In the data rows, the value 128 means zero.
Some points, one per row:
[122 119 136 126  89 134 127 146]
[130 174 108 102 218 131  93  76]
[126  93 140 143  55 106 151 175]
[132 119 133 141 126 137 126 128]
[122 104 141 135  70 126 147 174]
[121 111 144 135  54 112 143 189]
[132 155 121 128 164 133 136 122]
[128  89 136 139  23 105 154 210]
[141 141 115 142 162 154 137 100]
[132 128 132 155 132 147 152 108]
[115 132 149 151  97 119 159 134]
[136 133 138 133 151 130 117 102]
[133 171 126 119 225 154 130  48]
[133 104 135 151  82 112 161 152]
[116 137 116 128 157 130 107 110]
16 more points follow, each with its number after it:
[133  72 132 144  16 105 160 199] 0
[109 111 142 159  75 123 150 153] 1
[114  69 125 144  27 107 167 212] 2
[112 131 139 127 119 121 114 131] 3
[124 146 119 132 158 147 144  99] 4
[132 177  93  99 232 156  74  54] 5
[137  98 143 158  47 119 138 186] 6
[134  95 142 127  31  96 162 215] 7
[125 135 126 125 152 128 124 106] 8
[134 155 120 108 216 128 123  77] 9
[150 138 108 147 188 158 163  89] 10
[122 112 113 149  70 116 157 152] 11
[130  87 141 137  42 115 159 198] 12
[120 109 129 123  91  99 116 152] 13
[138  84 122 143  15 106 149 209] 14
[120 122 129 132 118 121 131 126] 15
Which of these numbered points is nearest to each point below, ignoring the 3 directions in which the first points spread most? Its number follows each.
[127  68 155 150  44 104 180 181] > 9
[131 105 156 147  55 107 143 186] > 6
[147 154 119 123 200 141 142  73] > 7
[127 128 131 119 127 122 138 127] > 8
[135 109 143 148  75 120 160 154] > 8
[133  79 122 132  45 103 126 189] > 0
[149 155 111 143 169 141 134  84] > 14
[130 128 130 159 120 132 139 133] > 6
[121  92 152 163  50 122 152 157] > 3
[126 136 116 120 139 135 124 128] > 4
[138 179 104 134 191 142 160  82] > 14
[128 101 123 135  68  97 148 162] > 0
[122 123 118 113 164 123  92  94] > 13
[122 126 139 148 117 142 122 140] > 1
[136 137 100  95 196 127  82  81] > 0
[144 101 144 137  96 130 156 156] > 7
[141 166 115 100 210 127  78  97] > 6
[125 146 125 148 127 138 152 109] > 5
[127 151 132 145 144 147 154  93] > 5
[107 104 145 151  87 124 171 137] > 15
[127  84 118 129   0  83 158 255] > 10
[136 151 128 127 203 153 131  83] > 12
[126 147 123 120 175 136 128 113] > 12
[117 135 120 106 146 134 110 124] > 4
[130 137 143 141  99 120 129 132] > 6
